One turn moves every row onto another: examples first, then more rows asked
K321: -21  12  14  -31  4  -2  5  -8  -2  24  -2  -27  20  -19  2  34  0  -28  -26  -16  -26  -13  15  22  -8  27  -19  24  1
K514: -11  10  4  -5  -18  14  28  -13  -2  26  -1  -6  28  8  -17  -45  23  25  13  14  -8  -34  23  5  -28  -23  -6  7  -4
K383: -8  6  12  0  -10  35  6  16  -1  -6  16  32  8  20  -39  17  -30  -15  -17  0  14  17  -8  2  30  -17  8  36  21
K300: -63  7  -27  -36  44  7  3  -17  1  -14  14  -3  -17  2  16  -16  -11  6  -25  -3  -4  9  2  14  2  27  -7  1  22
K627: -16  -44  -3  -11  -5  7  -21  5  -53  -17  25  17  -13  -19  9  -24  6  0  17  -36  -6  -8  16  -4  -14  -8  16  37  -4
K307: -35  19  30  -11  -17  23  -28  8  13  27  11  33  -7  -11  2  -12  13  -14  -9  -18  9  -12  -20  41  -16  -24  -19  46  -14
K861: -3  12  -7  -30  20  -27  -8  53  2  3  2  -27  20  8  -14  13  10  -17  9  15  10  -3  38  -7  -5  3  -14  7  -4
K976: -26  11  -5  -2  4  54  31  -1  19  23  37  14  -13  -21  16  -27  -18  -23  -9  -3  -10  -1  25  -32  16  -17  -23  -12  -6
K550: 7  8  -11  -53  24  21  8  -8  3  4  15  22  -5  -19  30  -30  -20  -5  -6  -20  -10  7  -27  4  -30  19  2  -24  45
K285: 5  -9  -18  -8  3  23  21  12  -10  7  44  -7  -21  -12  47  -9  -23  1  23  -14  0  -20  18  -10  1  -43  23  21  11
K664: 24  -4  5  -31  -13  32  1  -1  -9  -11  -8  18  22  -26  -8  -6  -9  -46  32  -16  -28  20  -5  37  -1  -10  -26  12  7
K810: 9  2  -23  -23  26  -10  2  -6  10  -12  -15  4  -15  -27  27  -9  8  5  24  0  -23  -24  19  13  -45  10  -16  -20  -9
K825: 15  9  21  -16  -3  16  7  14  20  5  4  6  22  -21  12  17  -31  -5  -37  5  -30  18  -26  -8  -42  5  15  37  7
K489: 7  53  21  -4  4  30  -19  6  13  0  7  5  4  -13  -12  -25  5  37  -13  6  18  -6  -3  -13  -22  -39  -9  33  3
K983: -24  6  -29  -7  28  -22  22  23  -19  -24  10  14  0  27  -14  -37  -16  -15  -10  -8  13  12  2  3  35  9  -7  38  19
K922: 13  -7  -6  -17  -27  -13  -10  42  18  26  4  32  25  16  -2  -17  2  11  -21  20  -22  25  21  -10  -13  -6  14  6  -11
K988: 23  7  -19  -11  -5  -3  15  17  -23  7  3  33  13  13  5  -41  -15  -16  12  -42  -11  34  -23  -2  13  -5  1  -1  29
K53: -34  1  13  -2  6  14  21  23  6  1  4  -15  12  5  -3  -9  5  -26  41  5  6  -24  -23  27  -51  -30  -11  28  -10
K868: -28  5  -15  7  18  -8  7  0  14  3  5  25  -28  23  -3  12  -7  35  -31  13  14  -27  24  -15  -7  5  16  3  1
K42: -32  -12  14  -1  22  40  -8  13  -19  -30  21  20  -10  -31  -24  -34  -3  -25  -6  -14  1  8  9  -38  -14  10  -30  11  -16

K976 -> K285
K810 -> K664
K825 -> K922
And these:
K550 -> K988
K489 -> K514

